One turn sends every row of this set to another row. A few are shown first. Where does it send the rows asked after them?
boka: [ -2.9   7.2  13.7   2.2  -1.2 -15.4  -1.7  22.3 -17.3  -5.7 -34.0   3.0
  14.6   7.1  20.4 -14.8   0.9  -3.5  -1.6  -1.8   8.1   4.0  -5.1]
gadiz: [-10.7  12.1   6.6  11.6   7.9   9.1  -7.1   8.3   6.5  -3.8 -15.1  -4.3
  14.3  -6.7  17.0 -15.3   5.9 -21.7   1.6  -7.6  12.2   9.7   0.4]
tesu: [ -9.5   9.1   5.3  12.9  10.5   6.3  -4.2  -0.4   3.9  -0.6 -14.2  -3.1
  16.7  -8.3  12.9 -20.2   7.7 -20.4  -0.5  -2.1   6.5   8.0  -7.6]
Vimez: [ -6.9   5.3   6.8  10.3   8.7   4.5  -4.4   7.0   2.7  -2.3 -13.4  -0.3
  13.4  -8.0  20.6 -19.6  11.5 -18.3   6.8  -8.6  10.8  12.2  -8.2]
Feboz: [ -4.7   9.1   1.6 -18.3   4.0  -7.8  -0.3   6.3  -7.7  11.3 -26.9  -7.8
  13.0  -0.5  24.0   5.9   6.0 -23.6  -0.8 -13.1  -3.1   5.6  -3.9]
zagug: [-22.6   9.1  -4.9 -11.0  -0.2  -1.1  -2.8  14.8  -9.2  -3.6 -27.0  -1.0
   5.4  -6.8  24.1  -1.6   2.0  -9.7   4.7 -17.6  -1.0  -2.8  -4.3]
riv: [-13.6   0.5 -15.9  -9.4  16.3 -10.0  -0.5  16.1 -15.3 -16.6 -13.8  -8.9
   5.5  13.5  17.4 -19.9  -2.4 -21.1   9.5  -0.8  -0.1   6.0   0.8]
kura: [-18.6   1.2   0.6 -14.8  -1.2  -4.3   3.9   2.1 -11.9  -0.4 -16.5  -4.7
  15.0  -6.8  21.7  -8.2   8.5  -6.5   2.1  -7.7  -7.5  -7.5 -11.2]
rusip: [ -6.9   6.4 -13.0 -14.8  10.4  -6.8  -5.1   4.5  -8.4  13.6 -13.1  -9.5
  13.0  10.4  17.1 -15.9  10.9 -27.8   1.1  -3.1  15.7  10.3   5.7]
Non: [  5.0   6.6  -9.1  -2.5  10.0   5.0  -2.5   6.1  -8.6  -5.7 -28.1 -12.8
   3.9  19.2  17.7 -22.5  -8.2  -7.1   1.8   0.4   5.2  11.7  -3.7]
vegaz: [  3.2   8.3   2.5   4.1   6.3  -7.4  -7.8  21.8  -9.4 -12.0 -16.8  -5.5
   7.8  11.0  12.8  -0.7   3.4 -26.1   8.2   2.6   7.8  22.0  -8.4]
vog: [-25.3   4.9   3.6  -6.4   0.7  -3.3  -0.4   4.9  -9.2  -6.8 -27.9  -7.8
  12.2  -7.0  13.5  -0.4   0.6 -17.5  -5.5  -5.7 -10.5  -6.1   0.0]
puse: [-11.2  12.4  -9.6  -7.7   6.6 -11.5  -5.1  14.7 -17.4 -18.3  -3.4  -3.0
  12.9  10.4  12.2 -16.4  -5.2 -15.5  -2.8  -1.0  -5.7   8.0   9.7]
Zar: [ -7.2  -1.0   5.5  -8.0   5.1  -4.9  -9.5   5.1 -18.3  -0.2 -27.8  -8.7
  15.4  -0.2   9.2 -16.3   5.2 -20.4  11.9  16.6  18.6   8.2   5.3]
zol: [  9.3   7.7   3.3  -3.0   0.1   1.8  -4.3   5.3 -12.4 -10.5 -18.3  -9.8
  12.0  16.5  15.9 -20.5  -6.6  -1.8  -3.6   3.3   1.3  13.5   2.7]
vaku: [ -5.4  14.5  -5.3   0.3   8.3 -16.4   4.2   9.5  -9.2   9.7 -24.9   0.1
  15.8  14.6  17.2 -18.1   3.0 -12.7 -17.5  -8.2  -1.3   1.1 -10.1]
redev: [ -6.0   5.5   5.2 -17.1   5.2  -2.6  -0.3   2.7 -11.7   8.3 -37.1 -10.2
  13.9  -5.9  19.6   1.5   1.8 -17.2   8.6   1.0   1.7  -0.8 -10.8]
febut: [-11.7   9.5 -11.3  -7.9   9.9  -5.4  -4.8  10.9 -21.1 -18.1 -13.6  -3.5
  12.0   5.1  10.0 -23.1  -8.5  -6.9   9.4  11.0   0.8   1.3  -2.1]
Zul: [ -4.3  16.6  -5.1  -1.8   1.7 -12.7 -16.6   7.1 -20.2   5.3 -20.7   9.5
  11.9  -2.2   7.2 -12.5   3.3 -19.1  -4.3  -0.3   8.5  18.8   7.4]
tobo: [ -3.8  17.5   7.9 -13.9  -2.6  -5.3  -6.4   4.5 -13.5   6.9 -30.1  -1.0
  17.1  -8.7  16.2   5.7  -1.1 -13.2  -2.1  -3.6  -3.3   4.1  -3.1]
vufek: [  1.6  17.6   1.1  -2.3   4.1   2.3  -5.4  10.5  -3.9  -6.2  -6.5 -15.5
  19.7  13.0   7.0  -3.3  -0.8 -21.4   0.5  13.7   9.3   9.3  -5.1]
nitol: [-27.5  10.0  -4.0  -9.6   9.2  -8.8   7.3   2.8  -9.1  -3.7 -14.7 -11.4
  11.3   1.2  12.6  -9.9   6.4 -14.0   2.7   8.8  17.8  -9.1  -0.7]
Lud: [  6.2   2.8  -2.7   1.7   7.8  -4.4  -2.4   7.1  -9.8  -9.2 -23.9  -9.8
   4.9  20.2  16.2 -18.0  -4.4 -15.3  -8.1  -5.0  -4.5  19.0   3.2]
mem: [-23.4  11.6 -12.4  -3.8  10.9 -21.5   5.5   6.4 -13.5  -0.1 -12.6   4.9
   3.5   0.4  16.2  -9.4  11.7 -16.3  -3.1  -8.3   8.6   4.4  -6.4]
zak: [-23.9  11.2   7.6  -1.5   0.4 -17.9  -0.7  13.9 -17.5 -14.2 -17.4   3.2
   7.9  -5.5  12.6  -3.6   5.9 -11.3   1.4   1.8  13.8   3.8   5.9]
gokit: [  4.2  15.6 -12.9   1.3  11.6  -3.5  -4.4   8.6  -9.1   1.2 -13.3  -3.2
  10.3  10.0   9.4 -10.3   2.5 -18.0   6.5   7.7   6.4  14.4 -23.4]
salet: [-10.7   8.9   4.9  -6.1   6.7  -3.4   4.8  16.8  -3.2   1.3 -31.8 -18.1
  17.8  17.6  20.5 -14.2  -1.8 -14.3  -4.9   1.7  14.3  -8.6   0.7]

puse -> riv
vegaz -> gokit
nitol -> zak
Now find these:
Zar -> Zul
tesu -> gadiz
zagug -> kura
boka -> vaku
Feboz -> redev
Non -> zol

